One turning vector, and how many ticks it has turned
The counts run from 0 to 411.
-14   1  -8 -10   3  -3  15   1  20   0 -17  -6  -2  -3  -8  -6  18  -5 -14   0  18  15  -6   3  25  -6   6   1  19 -15  -9   8  12  -5  -8  12  11   9  11  11   0  -7  -4  -3   2 -28 -14   0   4 -19 -16 -23 -13 -16 -11   7 -29 -19   5  -2  16   3 -17   7 -14  -5  -7  -9  -7   4  18  12   9
180
 -5  -1   7  -1  -3   7 -23  13  24  18   4  11   3   3   4 -12   6  -8  -3   8   4  -4   2  17  -6  34  11  -3   9  -2  -6  17  13 -15   4 -10 -11  -4  -3 -12  22  -2  23   4   7  -2   2  11  12   2 -18   2   3   7   1  -9 -20  18  -7  15  -3  16   8  -9 -20 -14   8 -27 -11   3 -12 -13   1
66
  5 -11   4  -6  17  12  -5 -15  25   6 -16  -1   8  -3 -16   5 -14  -2  -3 -12   7  -6  -7  16 -17   5  -2  -5  -9   8 -19  -9  26 -12   0  -4  -4   4 -19  -4  -1  -2 -20  -1  -8 -11 -12   6   2   2 -16 -19  -3 -14   1   0 -23 -19 -14   0  18  21 -13  -8 -24 -12   6   1  18  -3  -1  22  14
116
  5  12   1 -23  -1   3 -19   5  15   3  -2   0 -17  -3  -8  -1  24 -15  10   6  11   1   3  12 -15  26  28   7  15 -12  -8  26  22  -6   5   7  -1 -12  -7   3   0  -5  10  20  -2  -7  11  16   8  12 -16  -5  -3   7  -1 -14 -30   7   1  22  -3  -1 -13 -20   0  -2   6 -10  -6   5  12   3  -7
57
  3   9   5 -10  -3  -2 -10  -1  30   9 -10  -3   0   2  -9  -4   5  -8 -13  13   5 -16   5  12  -6  14  -4   5   7 -14 -38  -7  26  18   4  -7  -8   1   2   7  -5   0  14  12   3   7  -5  -2   2   1  -2  -6  18  11  -7   9  -9   5 -13  -3  14  15 -12 -14 -24  -4 -11 -12   1  31 -12  -3  16
409
 -4  -2   7  -3  11  14  11   3  31   1 -10   4  -7 -14  -4  -8   3  -3 -15   1  14  12  -3   8   2  11   6  14  15  -6 -25  12  19  -5 -14  -2  -8  11  -5   3  -9 -11  -8   9  -4  -4 -17   3  -5   8 -18  -9  -9 -17   2  12 -37 -17   3   2   9  23 -12  -7  -6 -10  -8   1   3  16  14  16   1
103
 -7   9 -18 -20   6   4   3  20  16  -9  -9  -9   9   3 -12 -19  17   6 -11 -13 -13   7 -11   6  14  18 -11  -8  23  12   0   8   0  -7  -9  -5 -12   0   9  12  20  -5   1   6   5 -28   9  10   4   1  -2 -10  -5  18 -17   1 -16  12   8 -15  14  -2   9  11 -15 -12   3 -25 -20   4 -15  -3   8
2
 -1  -6 -10 -16  12   0 -16   4  17   7 -15   5   1   6  -5   0   1   4   0 -18   2  -8 -14  13 -18  17  10 -17  -5  11 -13  10  14 -17  -1 -14 -13  -3  -3   6   2  -1 -22   8  -1 -16   8   9  18   4 -17 -16   5   0   8  -8 -18  15 -15   1  17  21  -5  -8 -19 -18  20 -10  19 -10 -11  -1  -1
377
 10  -9  -1  14  12  11   8   8  27  13 -10  -5  12 -14   0  -1 -13  10 -14   1  13   2 -10   8 -13  20   0   6   0  10 -28 -12  18  -8  -2 -11 -15   2 -18  -8  -1  -6  -4  -1 -12   3 -17   5   3   6  -7 -20   2  -3  -4  12 -19 -25 -11 -15   8  23  -4  -9 -15  -9   3  -8  12  10 -17  17  14
111
-11  -3  -4   6   0  12  -6   5  13  20 -17  -6  11  14   8  -1  10 -13 -24   5   1  15   7   6  -3  28  17  -1  12 -12 -24 -10  10  -1  -4   9   9 -15 -14  11  -8  -2  24  -1  13 -19 -11   9  19   2   1 -22  14   0  -3  -4  -7 -10  -3 -17   6  13  11 -19  -7  -3   7  -7  -1  -9   0  -2  14
154
  3 -10 -20  -2   9   9  -5  14   7  14 -12   3   5   1   3  -7  -1   4  -3 -10  -6  -1 -27   8 -15  31  16  -6  10  20  -6   4  16  -8  -6 -12 -21  -7  -9  12  10  -1  -7   7  -9  -5   7  13  18  11 -17 -15  -9   9   0  -7 -17  11 -14   0  20  16   7  -9  -9 -18  12 -16   6 -14  -6  -1 -10
373
-11   8  -5   9  -9   2   2  16   9  14 -14  -2  12  14 -13  -3   8 -14 -17   4   1   1  10   2 -28  35   6   3  14  -7 -19 -10  10  -1  -7  -4   4 -19   5   8   4  10  29   3  10 -10  -6   2  18   7  -2 -17   1  -5  -6  -5  -8   0  -7  -4  17   0  17 -17 -16  -5 -13 -12 -18   0   8 -13   2
152
 11  -8 -13  -6  17   2 -11   1  15  13 -14   4   2   9  11   2   7   1  -6  -6   5  -4 -12  16 -13   8  17  -7  -5  13 -24   0  15 -13  -4 -14 -14  -1 -10   9  -5  -6 -16   2  -3 -12   3   9  21  10 -11 -18  10   3   9  -3  -9   9 -21 -15  15  27  -8  -9 -14 -13  25  -9  26  -7 -17   5   5
376
 -7  -3 -22  13  -1  -4  18  21  11   1  -9 -13   7  -8  -8  -6   8   6 -16  13   6   4 -19  -3   0  15   1  10  16  -2  -5  -3  17  11  -8  -2  -2   3  12  14  10  -1   7   5 -18  -8   3  -6  14  -9 -12 -24 -17  -1 -22  17 -27 -18  -6  -4  29  -7  -4   6 -15  -6 -12 -19 -20  -1   2  -9   4
186
 15  22  -9  -3   1  -2  -7  -5  20  -4  -1   2  -6   5 -17  -6   3   5  12  -2   6  -7  -6   0  -9   9 -12 -17 -17  12 -13   5  17 -11   4 -14 -16  10   0 -10  28  -1   6   9 -12 -10   7  -4  -4  -1 -14 -16 -15  11   1   0  -5  -3  -5   2  18 -11 -15  12 -35 -16   2 -15  11  15 -17   6  20
37
-24   3 -12  -4   1  -1  15   3  19  -6 -17  -3   3  -3 -18 -13  17  -6 -12  -1   6   7  -7  -1   7   0   3   1  25  -7  -3   4  16   0  -6   7   6   2  11  14   7   1  -4  -4  -8 -19  -4   1   7 -11 -18 -23 -22 -12 -16   8 -29 -12   5  11  24  -5  -8   7 -15   2 -12 -11 -18   3  21   2   1
181
 -2  25  -1  -6  -9 -12  -8  -2  11 -18  13   9 -12  15  -1   6  13  14   8 -17  14   6  15   8   2   6  14  -6   2 -11 -15  34  11   7   1 -14  -3  14  12   6   7 -12   0  23  -9  -7  -2   2  -4   9   0 -11  -7  -2 -21  10 -21  -3  -3 -14  20  -8 -20  16 -21   5  -5 -16   0   1  12  10  13
349
-32   8   4 -10  10  -1 -20  -2  24  10 -11   6   6  16  -4   3  11  -8 -16 -25  15  -1  26   8  -1   3  10 -16   2 -24 -16   5   6 -10  -4   3  14  -3  -8   7   1   9   4 -10  11 -26  -6  11  15  -2  -6 -20  13 -21  -7  -1 -17   0   1 -12  18  10  -7 -10 -10   1   9   3   1 -11  11  -5  22
163
-20  -3  -3 -17  13  15   1  15  35  -8  -1  -5 -12 -19  -3  -4   9  15 -20 -10  10  14  -8  11  10  19   8   4  26  -2  -9  17  11   2 -10  -2  -9   8  -8  -1   0  -9 -20   5   1   7  -2  15  11  -1 -19   0   2  -3 -17  15 -42   0   5  -6   3  12 -10  -4   0  -1   3 -13  -6   8  -7   7   7
95
  7  11   0  -4  -2  10 -14  10  15  15  -6   2 -18   3  15   2  19 -18   6  16  16  17   3   4  -1  37  29   7  14 -10 -23  19  17  -8   3  -2   1  -8 -11  -1  -1 -13  18  12   2  -5  -1   9  17  14  -3  -5   7   9   9  -4 -20   2   1  -4 -17   8 -13 -22   5   1   5 -13   1   4   0   2   0
60
 -6  13 -20  -6   2  19 -12   9  19  -9   8  -5  -5   0 -15  19 -10  11   7 -14   8   9  -9   6 -36  36   7  -7   6   9  -5  -2  12  -9   2   0  -3 -11  -9 -11  14   7  -9  -7 -20   2   9   5   8  -4 -11  -5   6  -9 -17  -5 -19   3  -2  -8  14 -20   3  -1 -25   4   6 -12   1 -11 -13  11   7
126
 -9   5 -18  -5  12   3  -2  26  16   3 -17 -11  -5  -6  -7 -15  18  11 -13  -9  -9   0 -17  -2 -15  15   3   4  14 -11 -13  12  17   0 -17  -5 -14   2  -2  10  11  -3   4  13 -10   0  23   6   5  18   1 -11 -11   9 -13   7 -29   5  -2 -10  26   0 -10  -2  18  -2  -6  -8 -12   0  -3 -18  -4
15
 -9  -6   8 -14   3  14  -7  -6  23   6  -2  13  10  11 -15 -14   4 -24  -6 -19   4  14   8   3   9  37  10 -15   5   7   7  17  10 -19   1 -10  -6 -11  -8   2  10   8  26   6  13 -15 -14  14  24  11  -8 -17  -9   8   8  -4 -15   5  11  -1   3  15  -2 -18 -10 -22   3 -14 -11  -5   4   2   5
74
 -2   1  -2 -24   5   9  -9  -9  11   1 -24 -12  -6   4 -17  -1  21 -39   4  17   5   2   0   3   4  14  10   1  12  -9 -18   0  11 -15   5  17   7 -13   1  19 -16   1  -5  11  15 -27   7   1  18  -9   3 -18  12   7   4  -9 -22  -2  -8   0   1 -10 -15 -21 -12   1  11  -9  -5   9  -2   0  -2
227
  2   0   6  -5   3  10 -20  10  17  16  -1   2 -13  -5   9  -5  17 -12   3   8   8  15  -9  12  -2  42  26   3  18  -7  -2  25  15  -8   0   7  -5  -6 -11  -7   4  -4  20   9   8  -4   3  18  14   7 -12  -1   1  12   8 -10 -26   8   1   8  -9   6  -7 -26   4  -8   5 -15  -6  -9   1   2  -8
61
 16   7   3  13  -2   9   6  13  11  -3  -3   5   8  -4 -25   4   8 -13  13   7   3  -6  10  18 -25  17  -1   0 -11  17 -21   5   1 -30 -19 -14 -14  10   7  -5  14  -8   3  14 -11 -19  -5 -15  -5  23  16 -20 -28   1  10  -4  -9  -3 -15  -3  11  -3   2  -3 -19 -16   4  -5 -11   0   6  10   1
289
-14  -5  22  -5   4  11 -18   1  25  14  -8  -1   3  -5 -11  -8  17 -32  -7   0  21  11  10   2  15  10   9   1   6 -32  -8  16   9 -27  -2  -3  -2   2 -11   2   3   8  19   5   9 -11  -3   1   3   6  20 -18   3  -7   1  -1 -22  -1  11  -5   0   4 -15 -23   6  -1  12   0 -10 -13   4   0   3
244
 -9   3 -11 -22  10  11   1  18  17  -3 -18  -7  10   2  -6 -12  21  -1 -16 -12  -7  24  -9   7  29  16   5  -8  27  10   4   8  -2 -14  -3   0  -3   5  -1   8  14 -10  -5   7  10 -35   2   7   7   0   0 -12  -1  18  -9   4 -17   3   9 -19   8  -1   0   5  -5  -9   6 -17 -10   4 -16   6   6
1
 -6  15  -9 -14  10   9  -4   3  14  -4  -8  10 -12  13   3  13   7 -14  15  -4  10  20   6  -3 -10  26  15 -12   1   4 -26   6  12 -19 -16 -11 -11  -4  -4   4  -3   1  -6  10  -8  -2   1   0  19  19   2  -7   3  -6  23   1  -5   8   6 -33  18   2 -17 -18 -16  -7  16   0  27  -9  -9   7   6
384
 -7  -5  13   4   6   9  -7  -6  34   6  -6  -2  13 -10  -7  -3   8  -7 -16  -4  20   8   9   6  31   2  -8  -9  -1 -11  -8  11   2 -26   3 -12  -8  16   1  -9  12  -1  11  -5   7 -18  -8  -3   1  -9  16 -23  12   5 -16   8 -14  -3   6 -18  -1   8  -4  -1 -18  -4  10 -15  -9  -3 -17   7  23
252
 19  -6 -15   7   4   4   8  17   2  10 -13   3   3   5  11  -3   5   3  -2  14   6   8 -14   4  -9  29  17   3   4  16 -24   8  19   1 -13 -18 -19  -4   0  10  -8 -16   7  14  -7 -12  -6   0  22  16  -4 -17  -8   7   9   0  -8  -4 -14 -30  17  17 -10 -13  -8 -16   8 -12  14   0  -9   7   3
371
 -8   0  -9  -5  14  22  -4 -10  22  -3 -10  -8   1   0 -21   9 -14  -6   8 -21   6  11 -11  -4 -36  29  12  -9  -2   6  -6  -6  16 -11  -1   3   5 -14 -14   0  -1  11 -11  -4 -18  -7   0   8   8   7 -11 -20 -10  -8  -1  -1 -19 -11  -4  -7  17 -10 -11 -14 -16  -2  -3   6   7 -17   7  19   5
121
  3  14  -5 -26  18  14 -14  -2  14 -12 -15  -9 -10   7 -22   6  13 -19   6 -13  -7  10  15   6 -16  13   5 -14  -3  -1 -10  -2   1 -26  -1   5   2 -14 -10   8   3  -7 -21  14   9 -38  -3   5   4   4   2 -14   0  12   6 -12 -20  -2   0  -6  -4 -22  -7  -4  -7  -1  17   0   1   3  -3  14   3
304
 11  -6  -5   1   2  10   4   7   8  12 -18   3   0  12   3 -13  14  -9   0   3   4  13 -24  11  -8  22  20   5  14  11 -11  16  26  -8  -8  -1  -8  -8  -2  15  -3 -13  -4  16  -6 -20  -8  11  12  15 -15 -22 -21   2   8  -6 -25  -5 -13  -1  14  15 -10 -12  -5 -16   0  -7   7  -5  16  12 -12
368
 20  18 -10 -16  12   8  -3  -9  14  -3  -9 -10 -12  10 -11  -2   5 -18  20   7   6  17  -9  -8   0  24  19   1  -2   4 -15   4  20  -5  11   4  -6 -11 -16   6   3 -11   3  15  -6 -18   2  11   6   4  -7 -20  -7  16   1  -3 -13 -20   0  -9  11 -17 -31  -4 -13  -6   3  -5  17   7 -11  17  11
43
  5   5 -12  -9   2   1   2  -2  15   0 -11 -11  -2  -2  -5   9  13 -21   9  26   9   2   0   3  12  10  -3 -10   1   5 -23 -11  12 -21  11   9   3  -2  14   7   0  -6  -9   2  11 -24   4  -9   9 -19  -1 -19  19   9   2  -2 -13  -1 -13  -4  -4  -9  -9  -3 -35   1  24 -23   8  21 -28   3  10
222
-30   7  -9  -6  -1  -2 -24  10  20  16  -6   3  15   9  -7   5   3   3 -21 -18   8 -11  15   6 -17  16   3 -13   6 -15  -5  -3   6  -4   4  -5   6 -10   1   3  13  12   8  -8   9 -16   6   5  20  -3 -10 -17   8 -11 -20  -8 -13  16  -6  -2  21  10  12  -4 -16  -2   6 -19 -15 -11  -2 -14  13
160
 -3   8  -6  10  -3  -5  -5   7  12   1   0   9  -2 -11  -2  17  10  -1  20  13  23  -8   2   8 -18   0   2 -14 -18   2 -19   8   5 -28  -5  -6  -5   8  22  -5  18  -2  -6  -7 -18  -9  12 -23   9  -2   0 -23  -8 -21   8   1 -11   3 -11  -2  26  -8  -9   3 -35   0  18  -9   1  -6 -11   2  11
208
-18  -3  16 -12   8   6 -26   2  25  13 -12  -2  -1 -11 -11  -6  24 -27 -10   2  12 -11  12  14   8  -2   1  -5   3 -33 -13  15  11 -20   2   2  -1   3  -1   6   2   8   5   0  14 -15   1  -3   8  -3   9 -15   9  -5  -3 -10 -29  10  -4   6  -5   6  -8 -24  -1   5  14  -9  -8  -5   3 -11   0
240
  0  19 -11   4 -10  10  -7  19  15  15  -5  -2  -4  -3  12  13  11  -9  -6  27  11  22  -3   8  -5  34  15   3  28  -2 -26 -11   8  -6   2  17  10 -18  -5  -8   3 -14   6  -8   7 -13 -15   0   1 -12 -11  -8  12  -3   4   1 -17 -11  -1 -10 -12  -4  12  -9 -26   6   4 -11   2  12 -16   8   8
141
